Each named move below is a turn or a mirror, shown by a few rows before and after it. Which moves, in which order, take the first row of each later pair to the second? The first pair is answered.
R (before => after):
[-0.98 -0.22 -0.30  1.50 -2.33  1.11 -0.78 -2.02 -0.72  1.70  0.36  1.04
 -0.39  1.02 -0.69 -1.99  0.20 -0.10 -0.23] => [ 0.05 -1.23  1.50 -1.35  0.06  1.24 -1.13  0.20 -1.12  0.54  0.93  1.26
  1.04  2.26 -0.28 -2.08  0.12  1.34  0.03]
[ 0.22  1.71 -1.73  3.27 -1.37  0.84  2.14 -0.25  1.38 -3.31 -2.57  0.29
 -1.93 -2.97 -0.46  0.57 -3.07 -0.92  0.35] => [ 1.78  0.29  0.76 -1.35  2.47  1.13  1.78  2.90  0.52 -5.17 -1.21  0.65
 -0.04 -1.07  0.05  0.19 -2.91  1.09  1.33]
[-5.24 -0.06 -2.73 -0.56 -3.78  0.58  2.84 -1.79  0.28  1.79  3.46  1.97
  2.19  2.77 -2.35 -2.41  1.66  2.65 -1.64] => [-4.21 -0.61 -1.59 -2.91 -1.81  0.68  2.73  0.06  0.04  0.92  4.18  2.12
  3.02  3.75 -2.19 -2.66  1.83  3.81 -1.40]
Z (before => after):
[ 0.28  3.34 -0.53  1.26 -4.86  1.68 -0.33 -2.07 -0.72  1.93 -1.53  1.22
 -0.76 -0.55 -0.73  1.07  0.56  0.96 -1.40] => [-0.33  2.30 -0.09 -1.15 -5.14  1.74 -0.54 -1.09 -1.32  1.45  0.53  2.41
  0.81  1.12 -1.67 -0.24  0.70  2.32 -1.43]
[ 0.44  1.90 -0.80  1.43 -1.17  1.02 -0.61 -0.22  1.19 -0.39 -0.63  1.03
  0.33 -2.17  0.96  0.22 -0.76 -2.35 -1.21] => [ 0.09  1.97 -1.11  1.05 -2.30  1.50 -0.38  0.37  0.87 -0.50  0.01  1.90
  1.02 -1.25  0.59 -0.34 -0.59 -1.32 -1.31]
[ 1.80  1.56  0.93 -0.81  0.87  2.06 -0.34  2.96  1.35 -1.21 -1.00 -0.23
  1.56  0.10  2.79  1.34 -0.56  2.56  0.57] => [ 1.91  1.39  0.94 -0.99  1.35  2.12 -0.53  3.11  1.28 -1.20 -0.78 -0.26
  1.67  0.34  2.89  1.29 -0.26  2.45  0.54]
V (before => after):
[-2.83  1.49 -2.35 -0.75 -7.23  3.10 -0.28 -0.03 -1.67 -2.48  1.85  0.16
  0.33  4.18 -2.41 -1.54 -0.08  1.29  0.34] => [ 0.63 -2.54  1.59 -5.11  4.92  1.16 -1.00  1.94 -0.97 -4.64  1.12 -3.46
 -0.76  3.30 -0.07  0.46 -0.77  0.31  2.03]
[ 0.22  1.40  0.14  2.71 -4.39  0.57  0.54 -0.29 -0.46  0.35 -3.26 -1.12
  0.71 -0.54 -0.84 -0.13 -0.36  1.45 -1.21] => [ 2.30 -0.91  2.53  0.26  2.77 -0.81  0.06  1.16  0.17 -0.99 -3.46 -3.14
 -0.04 -1.07  0.22  0.71 -0.81  0.79 -0.30]
[ 1.86  1.26 -0.38 -0.69 -3.15  3.60 -0.66  2.11  0.77 -0.63 -2.05  2.39
 -0.08 -0.31 -0.16 -0.16  0.99 -0.39 -0.80] => [ 2.91 -0.17  0.90 -2.04  0.95  2.95 -0.81  3.19  1.00 -0.88 -2.25  1.02
 -0.48 -0.55  0.78  0.67  0.95 -0.73 -0.13]
[ 0.00 -0.13 -0.08 -1.42  0.13  0.54 -0.89  0.86 -0.61 -0.52  1.22  1.03
  1.07  1.18 -0.48 -0.79  0.29  1.05 -0.68] => [ 0.00  0.01  0.00 -1.46  0.17  0.36 -0.97  0.80 -0.67 -0.33  1.37  1.01
  0.95  1.03 -0.30 -0.76  0.25  1.34 -0.46]
D (before => after):
[ 2.52 -0.91  1.79 -1.93 -1.00  1.41 -2.44  0.25  2.20  2.66  5.87  1.76
  0.84  1.41 -3.10 -2.04 -2.75  2.92 -0.63] => [ 3.79  0.32  2.57 -1.86 -1.48  2.02 -2.61  1.74  1.96  1.97  4.76  2.08
  0.97  1.70 -2.15 -1.21 -2.71  3.99 -0.40]
[-1.74 -0.29 -0.78  0.25 -1.19  0.10 -0.29 -0.98 -0.20 -0.17  0.85  0.26
  0.01  0.34 -1.59 -0.16 -0.11 -1.15  0.14] => [-1.43  0.89 -0.52  0.21 -2.11  0.59 -0.35 -0.04 -0.57 -0.53  0.16  0.78
  0.14  0.65 -0.88 -0.28  0.01 -0.12  0.01]
[-1.18  1.51  1.64 -2.07 -2.24  2.02 -1.51  0.09 -3.43 -0.24  2.11  1.78
  2.26  2.53 -0.91 -1.49  0.19  3.65 -0.67] => [ 1.33  2.18  2.91 -2.02 -0.43  2.42 -1.34  1.34 -3.37 -1.35 -0.06  1.23
  2.01  2.09  1.29  0.03  0.00  4.29  0.27]
[ 0.77  2.77  1.54 -0.09  3.66 -0.27  1.86  0.04 -0.31 -3.63 -2.60  1.81
  0.37 -0.15 -0.74 -1.37 -1.14  3.50  0.70] => [ 0.31  1.33  1.35  0.02  5.53 -1.28  1.78 -1.07  0.15 -3.19 -2.22  1.10
 -0.21 -0.73 -1.07 -1.57 -1.67  2.01  0.79]
Then:
Between the rows of a pair lie 2 to 3 moves.
[ 2.26  0.22  1.94 -1.69  2.69  0.26 -0.21  2.21 -0.07 -1.17 -0.89 -0.43
  0.31 -0.37  1.76  1.39 -0.53  1.66  0.81] => [ 0.96  2.23  0.62 -0.63 -2.96  1.37  0.01  2.02 -0.73 -0.53 -0.06  1.40
  1.54  0.72  0.58  0.33 -0.12  2.98 -0.19]  V then R
[ 1.06 -4.65  4.31 -1.56  4.73  1.14 -1.38  0.95 -0.53 -2.82  1.26  1.04
 -3.31 -0.82  2.24  3.38 -1.80 -1.34 -0.72] => [-2.48 -3.20  0.07  3.94 -2.19  0.81 -0.68 -3.62  0.08  0.13  1.49  1.56
 -4.92 -2.41  0.23  2.62 -1.99 -3.92 -2.14]  R then D
[ 1.18 -1.51  1.04 -1.18  2.25 -0.04 -0.50 -0.07 -0.44 -0.30  0.20 -0.90
 -1.00 -0.27  0.58 -0.20  0.13 -0.73  0.16] => [-0.29 -0.37 -0.44 -0.31 -2.37  0.50 -0.42 -0.57 -0.87  0.58  1.35  0.66
  0.22  0.68 -0.92 -1.38  0.49 -0.04 -0.44]  V then Z
[-1.32 -3.64  2.73 -0.80  5.08 -1.38 -1.69  2.63 -0.77 -2.02 -0.74  0.49
  0.37  0.51  0.05 -0.45 -1.16  1.21 -1.35] => [-4.74 -4.03 -0.10  1.60  1.30 -2.16 -1.72 -0.51 -0.72 -0.12  1.49  0.74
  0.06  0.41 -2.56 -1.84 -1.34 -0.76 -2.09]  Z then D then D
[ 2.47  0.20  4.19 -3.73  2.48 -0.05 -0.70  3.84 -0.58 -2.77  1.59 -0.13
  1.82  1.67  0.13  0.57  0.31  3.52  0.85] => [ 2.85 -0.86  4.08 -1.28  6.04 -1.75 -0.42  1.84  0.83 -1.81 -0.36 -2.33
 -0.99 -1.26  1.04  2.06 -0.34  0.52  1.21]  D then Z
[ 3.23 -2.39  1.85 -2.04  4.71 -2.54  1.82 -0.67  1.05 -1.38  0.81 -2.57
 -3.61 -1.69  0.54 -0.72 -2.96 -0.71  3.45] => [ 1.76  3.43 -0.78  1.90 -7.35  0.65  2.12 -0.74  0.00 -0.55 -0.59  1.17
 -2.34 -0.63  0.13 -1.32 -2.04  1.88  1.97]  V then D
[-0.14 -2.03  0.98 -1.55  0.54  0.82  0.30  0.26 -0.34 -0.61  1.29  0.25
  0.60  1.94 -1.61 -0.93 -0.01 -0.06  0.00] => [ 0.76 -1.69  1.60 -1.65  1.96  0.81  0.25  1.02 -0.37 -0.94  0.38 -0.07
  0.42  1.68 -0.91 -0.35 -0.15 -0.03  0.37]  D then D then Z
[ 0.43 -2.13  1.09 -0.85  4.86 -0.86 -0.27 -0.10  0.88  0.38 -0.46 -1.81
 -1.06 -0.93  0.23  0.53 -0.61 -1.22  0.13] => [-2.29 -1.47 -1.00  1.29  0.55 -0.88  0.02 -2.51  0.83  2.04  0.78 -1.12
 -1.43 -1.11 -1.75 -0.75 -0.49 -2.51 -0.70]  R then D
[ 0.21 -0.68 -4.38  3.91 -1.08  2.44 -0.18 -2.37  2.84  1.23 -0.02  3.74
  1.29 -0.13 -0.37 -0.38  1.81 -1.39  0.49] => [ 1.90 -2.70 -2.69  2.44  4.67  1.27 -0.18 -1.50  3.53  0.46 -0.69  1.97
  0.14 -0.74  0.76  0.78  1.49 -2.35  1.11]  V then R
[ 2.49  1.87  0.83 -1.72 -1.93 -0.71 -0.29  2.36 -1.18 -1.12 -0.75  0.30
  0.24  3.08  0.04 -1.10  2.07  2.63 -1.81] => [ 1.92  1.24  0.66 -1.86 -2.37 -0.93 -0.47  2.38 -1.18 -0.84  0.19  0.62
  0.60  3.30 -0.65 -1.90  2.21  2.30 -2.12]  Z then V
[-1.74  1.65 -2.06 -0.03 -5.05  2.30  0.86 -1.49  0.45  2.41  0.23 -1.15
  0.00 -0.93 -2.34 -1.99  0.47 -1.33 -2.03] => [-1.01 -0.48  0.12 -4.68 -2.15  2.12  0.40  0.95 -0.28  0.93  2.41 -0.37
  2.20  1.01 -2.98 -3.12  0.30  0.63 -1.40]  Z then R
[ 0.74 -1.84  0.79 -2.01  2.43  0.97  1.24 -0.75 -1.06  0.56  1.52  0.91
 -0.03 -0.95  0.70 -1.55  0.44  1.75 -1.96] => [-0.60 -1.77 -0.69  0.27  0.52  0.32  1.48 -2.79 -0.65  1.91  1.30  0.98
 -0.86 -1.89  0.16 -1.65  0.25  0.26 -2.32]  R then V then D
[-2.79 -0.07 -4.04  2.42 -4.91 -0.23 -0.25 -1.20  0.58  2.68  1.70  0.43
  1.49  0.97 -2.05 -0.03 -0.72 -1.90 -0.43] => [-1.08  1.62 -2.80  0.66 -6.07  1.13 -0.43  1.46 -0.31  0.83  1.25  1.76
  3.45  2.68 -1.06  0.10 -0.31  1.28 -0.30]  Z then D
[ 0.60  0.66 -0.78  3.06 -3.14 -0.40  0.88 -2.69  0.16  1.88 -2.43 -0.67
  0.17  0.52  0.38  2.06  0.60  0.66 -0.88] => [ 2.24 -0.65  0.90  1.70  1.88 -1.28  0.64 -1.59  0.60  1.10 -3.09 -1.98
 -0.22  0.27  1.63  2.99  0.25  0.44 -0.32]  D then V
[-2.70 -1.53  0.57 -1.60  5.03 -2.65 -0.15  0.28  1.05 -0.92  0.44  0.13
 -1.02 -0.70 -1.33  0.48  0.97  0.25  3.28] => [-4.64 -1.11 -1.66  1.03  1.58 -2.73  0.00 -1.67  1.22  0.81  0.86  0.37
 -1.67 -1.15 -2.45  0.04  1.07 -1.05  2.61]  D then R then Z
[ 2.18 -0.47  5.65  0.26  5.37 -2.14  0.21  3.08  2.06 -2.07 -4.51 -2.62
 -1.52 -0.78  2.87  3.09 -0.31  0.70  1.17] => [-2.59  2.56  2.04  0.97 -8.12  0.51  0.38  2.20  0.48 -0.43 -0.55  2.55
  2.31  3.23 -1.39 -0.93  0.69  3.67 -1.40]  V then Z
